array([[-1.264, -1.937, -1.008,  1.186, -1.634, -0.766],
       [-1.442, -0.206,  2.109, -0.494, -2.350,  0.081],
       [-0.289,  1.771,  1.647, -0.093, -2.370, -0.587],
       [ 0.429,  1.939,  0.251,  0.061, -1.469, -2.140]])
Rows and columns are numbered from 0.
The entry just left of -0.494: 2.109
Read off the entry at row 2, column 0.
A: -0.289
The top-right entry is -0.766
Read off the entry just right of 1.186.
A: -1.634
The entry in the top-left corner -> -1.264
The entry just left of the largest entry -> -0.206
The entry in the bottom-left corner -> 0.429
The entry directly below the largest entry is 1.647
The entry at row 0, column 2 is -1.008
The entry directly below 1.647: 0.251
The entry just right of the smallest entry is -0.587
The entry in the bottom-right corner: -2.140
The bottom entry of the column that holds the smallest entry -> -1.469
Read off the entry in row 0 and column 1.
A: -1.937
The entry just left of the smallest entry: -0.093
Read off the entry just right of the largest entry.
A: -0.494
Read off the smallest entry.
A: -2.370
